Each path below is one point turned by a fixed rotation once a step. After each direction that follows a path, write how fast that rotation turns it, in deg/step (0 if it stays still).
Each turn is a multiple of 5 degrees from 10 to 175, or 0.
Each row of a path follows its step; steps can be skipped.
path 1
step 0: [-19  10 -26  -9   7   8  -8  20   0  -8 -10 -10   9   9   3  10 -17 -13
 -13  23 -11 -22 -29   8  -9   9 -12  -6   4  20  -5  13   4]
step 1: [ -4 -14   0  27 -17  31   1  14  -9  -3 -20  -2  16   7  -8  -9  -9 -13
  16   3 -18  13   6 -20 -21  -5   0   5 -13  -3  -5 -13  11]
step 2: [-12  -2 -11 -12   5   3  29  12 -20 -12  11   4  -5 -10  -2 -15 -15  17
   2 -11 -28   7 -15  11   8 -32  10   7   6 -12  -8  -5  -6]
step 3: [  5  11  -2 -18  -1  20  -3  12   2 -17  10   7   6 -37  -5  -1   4 -16
  21  -2   9  -4 -21 -29  12   2   6  -1  -5   0  -1  21 -12]
step 4: [ 13  -3  -9  -6  20  13   4  -8  -6 -12 -31  21   0   8  -8  -4   4   2
   6  -6  13  10 -16  -8   8  10 -29  14  16   2  -4 -27 -11]
step 5: [-33  -7 -15  -1  -3  14  -4  19   0   8  -9  13 -26  -7   0  -2 -19 -22
  -9  10  15  -3  -3  16  18  11  14   0  13 -14  -2 -13  13]
step 6: [ -7 -23 -24   6 -11 -10  11  21  13   4 -13 -21  19   7  12 -17  -8 -21
   0 -11  -1  22  -9 -15  11   2  -9  -2  -7  14   5  13  -6]
step 7: [  7  -5  -8   6 -18  -8  19  17 -20   6 -18  10   0  -1 -16  -6  -2  11
   6 -15  20  -4   1  -1 -22 -13  22   0   5   0 -35  -1 -17]
step 8: [  9   7  -1   8  -3  16  12  16  -5 -14  15 -15  10 -25  11  19   4   7
   1   3  -4  10 -24  19  20  20   3 -19  13  -7 -19 -10 -17]
step 9: [  5  -4   0  22  -3   7  -7  -7  11  30   2  28  20 -12  12   0  -2  -1
  17   7  14  10 -26 -21   3  -7 -13   9  22 -12  -3   1   1]
step 10: [-24 -35   5  -8  -3 -13 -15   7   9  -3   2  16 -10  -2  -1  -9   5   8
  -1 -20  -1 -15   2   5  16   9 -14  10   0 -22 -18 -25 -12]
step 11: [  7   4  11  -8 -21 -17   2  22  12  10 -17  -2   6 -36  10 -11 -16  -8
  -7  -3  15  -1   7  15  25   1  -5   1  -5  17  10   3   5]
[ -2  -6  11  -1  -5   1  -1  -4   2  -4  -6  -2   2   7  -7  -5   4   3
  -2  -4   4   1 -10  -3  -8   4   1   4   2  -4   1   2   1] | 125
[ 2 -1  9  6  3  4  6  3  4  0  9  1  3 -3 -2  3  1  6 11  1 -8 -5 -6 -3
 -1 -7 -2  0  1 -1 -6 -2  2] | 55
[ -8   0   2   6  -1   1   6   1   5   1  -3  -9  -3  -1  -4  -7   1  -5
  -2   6   4  -7   6   3  -3  -4 -10   2   1   4  -1   0  -4] | 65
[ -5  -3  -1   8   9  -2  -2   1 -10   7   2   1   5  -4  -8   1   2   3
   2  -4   3   4  -1  -4  -3   4  -2   3  -6   8   5  -1  -2] | 130
[-1 -2  4 -5  4 -6  1 -4  1 -8 -4  1  2 -8  3  2  6 -5  4  1  2  0 -2  3
 -6 -5  8 -4  2 11  1 -4 -6] | 85
[  0 -15  -6  -2   0   0   0   2   5   3   5   1  -5  -3   3  -9   2   5
  -1  -3  -1   0   1  -2  -3  -8   3  -3  -3  -4   8   3   0] | 90
path 2
step 0: [  1  12   4 -16  -5  13   2 -14  -2 -17  15  -3   0   0   0 -12  -9   6
   1  -4  -5   3   8  -7  12 -21 -10  25  11   3 -12  -9  22]
step 1: [  0   2  -5  -9   7  24  -8   5  -6  -2   2   9 -15  16   0  -5 -13  -4
 -19  16  10  -2   4  11  -8  12 -11  -4   9  26   5  -7  13]
step 2: [-14  -5  -7  -2  -1   1  -9  -6 -10  14  12  10   8  15   0 -14  -1  -2
 -19 -17  -8  10  15 -15  -4  -2 -13  23   7  -9  11 -12   5]
step 3: [ -5  10   6 -35 -12   5 -10   8   2 -14  -5   4  -9  18   6  -6  -1  10
  -4 -19  11  -8   6  17  -3  -9   1   8   8  10  12   1  -2]
step 4: [ -4   2 -12   6   9  15   3   7  -9   0  24  17 -20  18  -2 -16 -19   3
  -4 -14   6   3   1  11  -5  11   1  16  -8 -10 -14   4  -7]
step 5: [ -7  19  -9  -5   2  10  -1  -8  -5 -15   4 -12 -12  17  -5 -15   1  -5
   0 -10 -13  11  -8  -4   6 -30  -2  13   9  14   7 -14   0]
step 6: [ -5  -7   2   5  -9  14 -13   8 -11  -1 -16  20  -9  21 -10 -13  -5   0
 -11  -9  -1   3 -17  15  -4  10 -12  -3   3  20  -7   0  15]
step 7: [ -7   2  -3  12 -23   1  -6   7 -15  18  21   0  -2  27  10  -8   2  -2
  -3 -16   2  -3   3 -13  -5 -19   3   8   1  -7   8 -10  11]
step 8: [ 19  -4 -16 -22 -19  10  -9  -3   2  -9   0   5 -11  18  -4   7   7  15
   3 -12  -2  -7  -8  23  -5 -14  -6   5  11   5  -9 -10  -2]
step 9: [  0   1 -19   7 -18  11   4   9 -14  -9  14   5 -16   6  -9 -11  -9 -21
  -1  -9   6  -2  10   0  -4   6  -9  11 -21   4 -17  -6   6]
step 10: [  6  14  -4  -1 -15  19  -7  -4  10   4 -11 -17  -9  16  -4  -2   0  -5
 -29   1 -13   8  -1   2   4 -19   8  12  -2   2   0 -22   0]
step 11: [  5  -5  19  -9 -15  14  -9   5  -9  11  -1  16  -5   6  -4  -8   4 -20
 -10  -5  -2   2  -2  19  -9  -4 -26   9   2   0 -14  12  11]
[-10  -7  -1   5  -1   2   3   2   0   8  11  -1  -1   4   2   0  -1  -5
  -2   3   3   3  -1  -7   0   7   9   1  -4  -1  -2  -6  -5] | 140
[ 2  0 -1  9  1  0 -1  6  0  0  3 -3 -1 -5 -4 -3  6  9 -3  2 -5 -1  2 -2
  8 -6 -1  9  1 -5  9 -6 -3] | 140
